Questions about the row below.
1) Find the entry at the centre.
2) Find the entry just left of 0.32.
3) Find the entry just right of 3.47.
4) Find the entry just left of -4.05.
[0.93, -1.07, -4.05, 0.32, 3.47, 6.53, 0.14]
1) 0.32
2) -4.05
3) 6.53
4) -1.07

Read these off the array that follows.
1) Read off the second smallest entry.
2) Read off the entry just right of the smallest entry.
3) Read off the third largest entry.
4) Read off the first entry in reading order.
5) Read off the entry just left of 0.75.
[[0.24, 0.57, -0.55, -1.42, -0.99, -2.66, -0.11, 1.29, -0.57, -0.71, 0.18, 1.28, -0.63, 0.52], [1.68, 2.04, 1.03, -1.43, -0.28, 1.23, 0.41, 0.58, 0.07, 1.05, 1.88, -0.64, 0.53, 0.42], [0.63, 1.15, 1.80, -1.33, 0.53, 1.72, 1.96, 0.34, 0.15, 1.08, 0.52, -1.23, -0.09, -0.64], [-0.82, 0.54, 0.31, 0.00, 0.41, -0.44, 0.78, -1.06, 0.23, -0.25, -1.22, 0.68, -2.30, -2.18], [-0.48, 0.51, 1.45, -0.48, 0.92, 1.17, 1.98, -0.62, 0.28, 0.52, -0.84, -0.64, -1.31, -1.93], [1.89, 2.27, 0.41, -1.02, -0.56, 0.86, -0.64, 0.26, 0.11, 0.84, 2.17, -0.07, 0.55, 0.54], [-0.63, 0.71, -0.24, -0.11, -0.06, -1.35, 0.16, -0.82, 0.09, -0.55, -0.99, 1.25, -2.34, -1.76], [-0.32, 0.84, -0.60, -0.46, -0.53, -2.12, -0.22, -0.25, -0.12, -0.73, -0.57, 1.57, -2.08, -1.06], [1.23, 1.62, 1.53, -1.52, 0.11, 1.56, 1.34, 0.59, 0.09, 1.14, 1.27, -1.07, 0.32, -0.01], [-0.77, 0.45, 0.92, -0.12, 0.76, 0.44, 1.45, -0.98, 0.28, 0.12, -1.20, 0.01, -1.90, -2.25], [0.03, 0.75, 1.77, -0.93, 0.82, 1.61, 2.18, -0.12, 0.23, 0.85, -0.23, -1.07, -0.67, -1.35], [0.01, 0.82, -0.71, -0.95, -0.86, -2.58, -0.33, 0.50, -0.35, -0.78, -0.15, 1.58, -1.46, -0.23]]
1) -2.58
2) -0.11
3) 2.17
4) 0.24
5) 0.03

x =
[[ 2.31 -1.97 -2.20  1.18 -0.44  2.58  1.21 -2.76]
 [-0.26 -1.16  0.68 -1.98 -2.00 -0.51  4.64 -0.47]]
Indices start at 0.
The entry directly below 1.18 -> -1.98
The entry in row 0 and column 2 is -2.20
What is the entry at row 1, column 0?
Answer: -0.26
The entry directly below 2.58: -0.51
The bottom-right entry -> -0.47
What is the entry just left of -1.97?
Answer: 2.31
What is the maximum?
Answer: 4.64
The entry just right of 2.58 is 1.21
What is the entry just right of 2.31?
Answer: -1.97
What is the entry just left of -0.51?
Answer: -2.00

Questions about the matrix below. Indices start at 0.
1) Read off the entry in row 0 and column 2.
2) Read off the entry in row 2 and column 1.
3) Read off the entry in the top-right corner.
4) Read off the entry at row 0, column 1.
5) Read off the bottom-right entry.
6) Read off the top entry of the column that holds the largest entry.
7) Read off the bottom-left entry.
8) Read off the entry in the top-left corner.
2,1,5,3,6,6,5,4,6,2,2,3,5
6,6,2,4,1,5,5,3,1,1,3,1,4
1,3,4,4,7,6,5,2,8,4,4,3,5
3,6,3,7,3,7,5,3,3,4,5,2,3
2,5,2,6,7,4,6,5,4,3,6,5,6
4,3,5,2,3,3,4,4,2,3,3,6,5
1) 5
2) 3
3) 5
4) 1
5) 5
6) 6
7) 4
8) 2

array([204,  35, 124, 103, 116, 227,  28,  60, 149, 148, 159,  86,  58,
        88])
The 5th entry is 116
The entry just left of 88 is 58
The last entry: 88
The second entry from the left is 35
The entry just right of 116 -> 227
Report the 3rd entry from the right.
86
Report the second largest entry.
204

Read these off the table that follows. Counting starts at 0.
1) What is the entry directly below -2.78?
2) What is the entry at row 0, column 2?
3) What is the entry at row 1, column 1?
4) What is the entry directly below 2.36?
5) What is the entry at row 2, column 0?
6) What is the entry just left of 0.28?
7) What is the entry in the top-right corner?
8) What is the entry just left of the smallest entry?
[[-4.25, 2.78, -5.21, 5.35, 3.86, -3.37],
[-2.67, 5.22, -3.69, 1.24, 2.93, 4.91],
[-2.78, -0.99, 0.21, -5.07, 0.28, -1.44],
[-4.37, 3.57, -5.23, 5.57, 4.59, -3.00],
[1.29, -2.64, 3.92, -2.45, -0.53, -1.70],
[-1.37, 1.94, -1.79, -0.34, -0.25, 3.88],
[-5.15, 2.85, -5.32, 1.84, 2.67, -0.68],
[2.36, 0.20, -0.98, 4.07, -1.12, 0.79],
[-0.20, 0.51, -1.29, 4.77, 2.64, -3.60],
[-5.17, 4.74, -5.22, 1.50, 4.87, 0.16]]
1) -4.37
2) -5.21
3) 5.22
4) -0.20
5) -2.78
6) -5.07
7) -3.37
8) 2.85
